In the rows, zero is written as 128.
One turn or mirror swaps these rows in pairs. Which row does each one swap with?
The rows were stretched afterwards, more along some directions than others.
lelis: [150 113 127 137 108 117 150 147 107  99 119 129 113  94 121 165  88 141
 101 136 127 132 148]
guk: [141 126 137 144 106 134 143 144 122 120 128 104 101 143 133 132 139 155
 130 161 126 127 155]
nolof: [161 130 111 147 119 124 168 126 100  92 134 113  99  98 116 170 110 135
 124 144 100 123 138]
Merek: [157 107 141 135 136 129 152 139 123  99 139 111 118 106 111 147 133 146
 135 149 112 138 139]
sev: [157 109 122 116 131 149 139 143 128 121 118 144 109  92 118 145 120 149
 141 137 104 136 143]
rov: [177 115 145 112 126 123 147 139 104 139 123 151 126 105 110 158 106 127
 132 135 100 146 147]
Zap: [156 117 162 179 131 144 124 175 136 118 152 117 110 133 123 162 110 124
 147 130 125 135 151]
nubor: [144  85 121 113 140 102 128 154 149 111 137 133 143 129 117 118 149 148
 121 139 144 140 116]
Bekul: [145 146 146 137 133 140 130 124 124 102 120 136 124 126 133 150 136 134
  93 146 146 126 144]
kudug: [138 137 162 136 147 108 126 125 123 108 132 157 119 112 138 154 108 117
 117 133 152 127 132]
rez: [161 118 118 130 117 140 121 160 136 126 124 123 112 132 140 135 145 132
 147 131 105 116 151]
Gez: [142 150 148 135 139 145 146 144 121 132 162 130 117 125 132 152 109 136
 140 144 150 126 143]
feku: [180 138 145 144 106 159 136 139 104 130 130 110 103 117 138 165  97 142
 126 137 107 129 163]
Tedeb: [134 115 129 133 125 100 120 104 122 138 127 114 148 134 125 119 132 149
 109 158 127 151 124]
zage: [146 145 113 148 140 146 157 126 119  85 121  93 105 125 141 160 150 141
 129 139 115  96 144]
veva: [152 137 119 143 130 139 147 110 106  85 122 128 113 135 135 168 136 136
 120 144 121 105 148]
kezof: [144 119 135 130 126 124 155 136 131 112 142 120 150 153 108 127 152 155
 130 152 132 148 126]
tanas: [163 115 130 138 121 122 125 157 146 119 122 131 114 111 148 145 139 126
 151 145 104 115 135]
Vidok: [152 149 154 165 124 170 127 181 134 125 137  96 103 119 131 157 133 128
 147 128 109 114 170]
lel: [143 143 162 151 160 132 151 157 134 104 136 116 130 128 142 155 139 134
 134 146 157 107 144]
Natin: [136 141 125 122 117 149 134 132 135 122 143 106 117 155 133 118 156 143
 137 150 129 113 128]
Dat: [158 103 119 124 115 139 151 160 113  89 103 127 113 106 129 149 129 157
 110 129 119 126 151]
bif: [128 117 104 130 131 125 145 152 122  83 120 112  95 110 116 149 130 148
 115 119 117 105 148]
Tefe: [150 110 138 147 117 118 149 162 136  94 124 112 118 120 117 129 143 143
 125 158 124 121 124]
Kop: [138 117 145 143 145 143 142 166 120 100 136 127 107 139 116 150 128 149
 131 140 155 119 140]
mokom: [157 113 115 148 114 140 133 125 112 109 150  96 103 149 105 158 110 144
 105 125 116 145 128]
biko: [163  98 109 117 124 115 164 153 130  82 123 131 114 101 120 152 138 144
 125 140 116 121 124]
Bize: [133 123 143 147 136 121 134 153 134 113 127 128  99 102 134 143 136 132
 145 154 118 118 115]
bodi: [147 129 126 146 128 128 161 140 115  98 140 117 108 107 117 162 119 123
 148 143  97 105 131]
Defiv: [136 137 140 147 126 151 129 142 126 133 143 119 126 130 132 141  92 150
 124 143 148 120 148]
rorad: [158 129 172 171 133 147 126 173 137 123 156 120 109 141 124 163 115 120
 146 135 129 133 151]
Megu: [134 122 121 122 136 112 159 129 116  73 141 119 108 139 108 163 150 134
 106 146 125 129 138]
Pid: [156 141 135 139 114 163 155 168 132 113 141 122 104 137 131 148 146 143
 163 139 109 117 127]
kav: [138 114 134 117 134 135 120 147 135 103 120 128 110 124 146 144 142 148
 117 138 153 123 136]
Nisob: [138 115 133 101 148 128 157 144 128  94 133 139 136 126 126 139 173 134
 143 135 125 122 140]
semok: [158 120 157 139 141 121 123 147 129 120 105 152 128  97 121 153 113 119
 125 143 107 126 149]
baga: [143 108 123 118 120  91 173 115 120  81 140 124 113 120 123 147 154 142
 114 163 123 126 101]
Vomov: [135 131 153 130 149 108 144 158 137  94 134 154 126  99 143 164 118 129
 113 129 156 102 139]
Rir: [151  95 128 132 131  96 141 134 119  78 102 117 118 112 121 153 157 131
 116 147 110 130 146]
Vaf: [153 113 121 147 119 134 128 121 111 120 159 103 117 157 110 157 105 138
 107 119 127 149 127]
dige: [139 100 121 147 127 114 136 149 112  81 111 122  79  94 105 148  98 144
 105 124 124 134 124]
pep: [138 115 126 116 138 151 117 152 130 126 120 133 100 114 111 135 115 143
 127 126 116 127 127]
mutuk: [150 130 127 113 129 146 140 152 133 127 137 126 123 143 132 134 148 138
 150 137 128 120 158]
nabob: [140 126 135 131 136 145 149 172 117  92 130 114  81 125  96 146 153 130
 129 131 116 123 128]
kevos: [133 122 134 138 129 100 123 101 116 130 121 120 140 132 126 129 127 143
 102 160 133 145 128]
Pogud: [139 117 147 150 130 119 128 159 139 122 127 126 111 100 138 137 135 135
 150 155 113 124 119]
Zeve: [124 128 123 112 136 130 154 138 125  98 147 132 111 109 122 153 137 126
 147 135 121 116 134]
Vafa: [139  89 118 116 132 105 118 142 143 131 135 114 140 142 114 111 143 153
 122 144 137 150 123]
zube: [155 147 158 149 138 154 121 148 136 106 134 132 117 139 135 153 150 125
 111 142 141 120 148]
fisos: [149 119 126 136 129 151 134 164 116 101 136  97  89 151  91 141 152 140
 109 127 119 134 133]
donu: [145 125 135 132 135 123 141 128 126 107 148 106 140 121 113 152 133 139
  97 132 137 137 124]
Sese: [145 136 135 139 122 152 146 175 123  85 136 126  74 124 133 177 120 138
 120 136 132 112 146]

Tedeb pairs with Pogud
Bekul pairs with nabob
kezof pairs with Pid
nubor pairs with rez
kevos pairs with Bize
mutuk pairs with biko

